Rows swapped in pairs by one turn or mirror: which row each one swaps with:
K_291: [  3.3  -2.4   7.0  -6.0  36.9  -7.3  -5.1 -10.8  -3.5  -8.8  -7.5   5.2
 -18.7   3.6   9.2  -7.2]
K_520: [ 14.8   7.9  13.3 -10.3 -13.1  -4.2  13.3   1.2  -1.7   9.7  -2.9 -16.0
  -4.3   7.7  -9.3   3.3]
K_343: [ -1.5 -15.9 -16.8   6.0  28.3  -2.4 -12.0  -0.3  -7.8  -7.9  -8.9   3.2
   0.2  -2.6   4.2  -0.7]
K_458: [ -1.7  15.1  14.0  -2.3  14.9 -12.0   0.7  -9.9   9.7  11.4 -23.0 -15.3
   6.3   9.1  10.5  -7.8]
K_320: [  2.3  -7.7   1.4  -2.0  14.0   1.0   1.5  33.0  -8.9 -10.9  -8.3   9.3
 -11.5   2.0  10.4  12.3]
K_120: [ -3.7  11.0   7.0  -6.6   3.3   3.5  -5.4  -5.6 -23.8  -1.4  21.2  -3.7
  -7.5   7.8  -7.9   7.0]
K_738: [  4.8 -14.5   2.4  -2.7   5.1   0.0   1.8  -0.6  -7.3   4.7  -7.2  14.8
 -30.2   0.8   0.0  15.8]
K_951: [  8.6  -1.0  -9.1  -6.2   5.0 -15.4   2.4   8.5   6.1   0.6 -15.1 -10.4
  -9.1 -22.2  -1.9 -15.4]
K_414: [ -6.7  -0.3   5.5 -10.8  11.1   9.6 -16.1   7.4 -19.9  -8.8  21.1  -1.4
  -7.9  -3.9  -0.3   9.2]
K_446: [  3.3  -8.2   4.4  -1.9   2.0  -3.7  -3.2 -20.0   1.3  -3.7  -2.7  24.4
 -21.7   3.7   6.8  -2.4]
K_782: [  6.5  -5.6   2.7 -11.8  26.5   0.6   1.3  30.4  -8.8  10.0 -12.8  -7.3
   0.4   0.8   0.2 -16.9]
K_773: [-11.6   6.4  -0.2  -5.3  25.3   4.0 -19.4  -1.1   0.5  -9.9   9.0  21.1
  -0.1   1.4  -3.5  -3.5]
K_224: [  1.1 -20.5   7.1  -5.5   5.4   9.0   3.6   8.3  -9.8  25.9  -5.0  15.7
   0.2   4.5   5.2  -7.5]
K_15: [  0.8  -0.9  10.6   5.7  12.5   6.5  -4.5   2.2 -18.9 -12.2  16.3   7.5
 -13.0   1.9  -1.2  15.7]
K_62: [ 10.6  -5.9  -5.7  -4.7  -7.1 -13.1  -1.0  15.6  -1.8  -0.9 -16.5 -20.2
   7.6  -6.8   2.0  -5.6]
K_980: [ 2.6 29.9  4.2  0.3  6.2 -6.9 -1.6 11.7  5.6 10.6 -6.2  5.9 20.1 -1.0
  8.8 -9.0]
K_346: [-16.2 -14.1  18.5   8.2   5.2 -13.7 -12.3   5.0  -7.6  11.2   0.6  -8.9
  -1.2  -4.3   0.9 -15.3]
K_589: [  2.1   0.9  -0.5 -10.9  -6.7  -2.1  -0.4   6.8  -7.9  11.6   3.4  -8.3
 -14.6 -16.5  -8.1 -22.8]
K_367: [  1.4  25.3   6.0  -5.5  -2.1   7.8   3.6  17.1  -2.2  12.4 -15.1 -10.2
   1.5   3.4   0.5  18.8]
K_956: [ -2.4 -23.0   3.6  -8.1   3.4   2.3  -1.3 -14.9  -7.4  -0.1  -8.5  12.4
   8.5   8.0  -0.2  16.9]
K_91: [ -1.6  30.6   5.3  -5.3  17.2  -5.8 -11.9   9.8  15.8  11.0  -3.9   8.0
   3.1 -12.1  11.8   2.1]
K_570: [ -1.2   0.9  10.7 -20.5  20.2  11.4  -9.2  -9.1  -3.6  -0.3  -5.5  29.1
  -3.6   5.8   3.3  -6.4]
K_394: [ -0.5  17.5   2.0   1.8  -2.8   3.7   1.8  23.4 -13.1  17.8  -9.0  -6.4
  10.7   1.9  17.4  10.7]
K_725: [  0.1  21.7   2.7 -11.3  16.3  12.3  -5.6   9.1  16.9   9.1  -7.9   5.7
  11.0   4.8   9.3  16.2]
K_90: [  0.7  29.7   8.3  -1.3  -8.4  -8.5  -1.8  -7.3  -3.9   4.1 -13.8   6.5
   3.3  -7.1   7.9 -20.5]
K_208: [-20.3 -18.1  17.6   1.2  23.2   4.6 -11.2  10.4  -3.8  12.7 -15.6   5.5
   3.9  -2.5   5.2  -1.7]
K_418: [  4.7   6.5   8.1   0.5  16.1  -8.1   4.4  15.7 -11.7  -6.2  -7.3 -17.5
   3.4  -9.1  -1.7 -25.5]
K_925: [  8.2   0.9   7.9  -5.2  12.3  -8.8  -5.0  -0.2   8.8   9.2  -5.1 -22.7
  25.1 -10.6   3.4  -0.8]
K_16: [  2.3 -25.5  11.2 -21.0  15.2   2.5   3.4   7.8  -1.5   3.5 -18.9   4.8
  -1.7   9.7  17.9   1.3]
K_61: [ -4.9  13.1   0.9   4.0  22.0   6.1  -9.1  -4.6  -3.0  -7.4  12.5  10.8
   8.5  20.7   2.4 -10.3]
K_736: [ -6.5 -11.0   6.2  -2.8   3.7   8.2   2.7 -21.5  -8.2   0.6  -7.1  18.4
  -4.7   6.1   6.7  18.2]
K_204: [ 17.0  21.3   0.0 -20.4  -2.4  -2.8  12.0  -4.3  -2.0  -1.9 -12.1  -7.5
  -4.4 -13.8   2.8   3.0]
K_340: [  0.6 -35.3   6.1  -6.3  11.3  -0.9 -10.6   5.2  -2.6  -2.9  -4.5   5.4
   2.0  -1.9   5.1   8.1]
K_188: [  1.5 -30.3   8.6   0.1  12.3   0.6   1.8  -8.4   5.0   7.1  -5.9   5.1
  12.9   9.8   3.4  -5.8]
K_703: [ -1.8  17.8   0.7  12.5   9.8  -1.0  -5.9  -6.4  -0.1 -16.2  12.8   4.5
  -3.7   2.6   6.1   2.4]
K_157: [ -8.7   3.3  28.8  -2.4  11.6   4.8   3.8 -11.3  -8.9  18.6   5.1  -2.2
  -3.6  17.0   3.2  -1.0]
K_683: [ 15.7   6.2  -6.5 -12.7  -5.7 -17.1   8.3   2.8  -4.8  -5.4 -15.9  -5.0
   0.8 -18.3   0.4   6.5]
K_149: [ 17.6  14.6   5.2 -21.0  -6.2  -0.5  11.3  -4.0  12.1   9.5 -17.8  -0.3
   0.9   4.8   2.3  -8.0]
K_715: [ -4.5  -4.2   5.0  -3.3  -8.0 -18.3   2.4   1.7  -3.0 -10.9 -12.2 -18.5
 -11.8  -6.4   8.6 -15.6]
K_735: [  1.3  26.5   4.0  -0.1  11.8  -2.3  -4.1 -14.8 -15.3 -15.8  -4.9  -6.9
   9.5   9.9  -1.6  -8.4]
K_564: [  2.3  19.8   3.2  -9.1   8.2   2.3   2.0  14.3 -11.6  24.2 -10.5   7.8
  -4.1  -3.8  12.4  20.2]
K_613: [ -3.6  14.3  12.9 -10.4  29.0   0.9 -14.9  -2.8  -0.7   3.8 -17.2  18.3
   0.9  -9.4  13.8  16.5]
K_294: [  0.4  22.0   1.6  -6.4  20.8  -2.9   4.2  12.2 -13.0  12.3 -12.7  -0.5
 -30.3  -3.9   3.8  -6.1]
K_620: [-11.0   0.6  21.7  -1.4 -10.5  -3.9  -1.0  16.3   2.4  -4.9   0.6 -17.8
   7.0   5.5  -1.1   6.7]

K_394 pairs with K_414
K_735 pairs with K_613
K_61 pairs with K_91

Rows swapped in pairs by one turn or mirror: which row each one swaps with:
K_23: [-31.3  18.3  -4.7 -19.9  -2.4   5.1  -4.8   5.7   3.7   9.5   4.8 -31.3
 -12.4  -4.1  15.2   1.9]
K_969: [ -8.1  22.4 -10.0 -10.0  11.2 -14.9 -13.3   2.9   3.0  29.0   3.1  -9.0
  -2.9 -22.4  14.3  17.1]
K_662: [-10.2  16.3 -18.4 -14.5  -5.8 -23.1  -4.8   6.2  -7.1  12.4 -10.1 -19.2
  10.4  -8.4   6.9  14.1]
K_299: [-16.3 -10.0   1.4  -9.1  -3.9  -8.3  10.4   2.1 -21.8   1.3   5.1 -24.3
 -27.8 -12.4   8.8   9.2]
K_764: [ -5.9  15.9 -12.8 -16.2  -9.0 -13.9  -8.5   5.0  -5.3   6.0  -9.9 -22.5
  16.9  -4.6  13.7   7.7]
K_627: [ -7.9  -3.9  11.4   2.1  -9.1  -9.5   1.1  -7.1 -10.8  11.1   1.6 -32.0
  13.5 -24.9   7.3   2.3]
K_324: [-23.3   7.9  -2.0 -27.5   0.1   4.3   1.0   5.2   3.9  12.9  17.1 -27.8
 -13.3  -9.3  11.6  -3.1]
K_911: [ -6.8 -12.1  -9.6  16.1  22.1  -9.0 -15.2  13.6   5.8   4.6 -14.2 -22.2
   5.5   5.4  18.4   3.2]
K_310: [ -4.8 -12.1 -12.4  10.1  24.5  -8.2 -16.0   7.3   8.3   1.6 -16.5 -18.1
   7.8   2.0  16.4   6.3]
K_167: [-12.7 -10.0  -6.4  11.6  24.8  -5.9 -15.7  13.6   5.8   1.0  -8.0 -21.2
  10.4   6.1  21.3   1.7]
K_329: [-12.2  -7.2  10.4   0.4  -6.4 -15.3   2.9  -6.7 -14.3   9.0   8.1 -38.1
   5.2 -19.0   4.1   4.0]
K_637: [-29.6  10.3  -4.7 -23.8   0.7   1.4   4.6   6.6   1.7   8.9   7.0 -29.7
 -18.3  -1.7   9.0  -1.9]
K_428: [-17.9   8.1   4.7 -16.3  -9.1  -3.7   0.6  31.2  -4.5  20.8  11.9  -5.7
 -11.0 -17.2  16.9   7.8]
K_772: [-23.0  -5.7   9.7   6.0  -1.1   4.6  -7.5  24.2 -10.5  28.3  -8.5 -16.5
   0.2  -2.0   1.1  22.6]
K_129: [  1.3  -0.7 -13.2  -3.7  20.9   5.0  -0.8   3.9 -20.8  10.6  -8.6  -7.7
   7.1  -8.2   9.3  24.8]
K_814: [  5.9  -0.8  -9.4  -4.7  12.8  12.2   0.5  -2.7 -20.1  19.5   1.0 -12.8
   4.1 -23.0   7.2  17.5]
K_502: [ -1.1 -11.2   6.6   6.4   6.6   3.5   1.6  10.5   8.5   6.5  11.8 -16.2
 -29.4 -12.6  25.2  -8.2]
K_71: [ -0.1  -5.1 -14.6  11.9  21.6 -11.4 -19.6   5.0   6.4   1.4 -12.2 -17.9
  -0.3   8.1  17.1   8.3]
K_441: [-11.7  -4.3   6.2   5.0   5.6  10.8  -4.6  20.1 -12.0  32.0  -5.6 -16.8
   2.1  -2.1   0.5  25.6]
K_518: [ -6.6 -12.4  -9.8  11.4  25.0  -3.8 -21.9  14.8   3.1   7.1 -14.2 -18.0
   6.1   3.0  16.5   7.4]
K_64: [ -1.5  17.2 -13.6 -13.2  18.0 -14.3  -6.4   1.7   1.0  29.7   0.5  -6.3
   1.2 -17.1   8.2  15.9]
K_40: [-19.7  11.4  -1.1 -19.1  -7.0   5.6  10.9  25.8  -5.0  17.7  11.0 -10.1
  -8.1 -17.4  14.0   4.3]
K_808: [ -5.0  13.7 -16.6 -17.6  13.0 -15.5 -16.7   2.5   2.4  28.9  -0.7 -12.6
   0.0  -7.7   5.0  19.7]
K_148: [  0.4 -17.6   8.3   6.4  -0.9  -2.1  -1.9   6.1   5.0  10.9   2.3 -24.8
 -25.8 -18.6  24.1 -11.6]
K_699: [ -3.3 -18.4   8.0   5.4   2.4  -0.7   3.3  10.5  10.4  11.3   2.1 -17.2
 -30.4 -16.0  23.2  -7.4]
K_58: [-22.2  -3.6   2.1   4.8   0.7   6.9  -9.3  20.8 -18.1  33.3  -5.9 -16.5
  -4.7  -0.3   1.5  20.2]
K_929: [-27.8 -10.5  -5.5  -6.8  -0.1  -8.9  -3.3   5.2 -22.5   3.5   2.4 -28.8
 -21.4  -5.3  -1.0  14.9]
K_852: [ -1.4 -12.1   7.0   8.1   9.6   0.3   6.4  11.3   5.7  16.1   1.3 -14.9
 -33.8  -9.0  21.6  -6.8]
K_189: [-10.0  -2.5   4.9   0.6  -5.4  -9.4  -0.4 -10.0 -18.7  14.3   7.8 -33.0
  11.1 -23.1   8.4  -2.0]
K_916: [  4.1 -12.6   8.7   9.9  -2.5  -5.9   0.0   6.9   9.1  20.0  -1.7 -19.2
 -27.1 -13.6  26.6  -6.8]
K_475: [ -6.3  12.4 -13.7 -20.4  -8.9 -19.4  -4.9   3.6  -3.4  11.9 -10.2 -18.4
  14.8  -7.2  16.2  11.3]
K_46: [-22.1   5.7   2.7 -22.3  -7.2  -1.9   5.8  27.9  -2.4  19.2   9.5  -7.4
  -6.7 -14.4  19.9   7.7]
K_177: [  1.5 -12.5 -13.4  13.5  19.2  -8.8 -21.8   4.9   4.3   4.4 -10.2 -15.3
   3.0   1.5  23.0   7.9]
K_321: [ -5.8 -19.5   5.5   8.0   2.6   3.2  -4.1  11.1   5.7   5.4   8.1 -19.5
 -27.6  -8.9  28.7  -8.0]
K_87: [ -3.9  -7.1 -11.4  11.0  28.9 -11.9  -9.7   1.4   3.3  -1.1 -11.8 -21.9
   4.6   5.4  16.3   0.5]
K_673: [  1.4 -16.5   7.9  12.7   3.6  -2.1   2.4  12.0   8.1  13.8   2.0 -21.9
 -23.6 -14.5  25.6 -11.2]

K_627 pairs with K_772
K_129 pairs with K_299
K_764 pairs with K_428
K_911 pairs with K_673
K_87 pairs with K_852
K_23 pairs with K_969
K_58 pairs with K_189

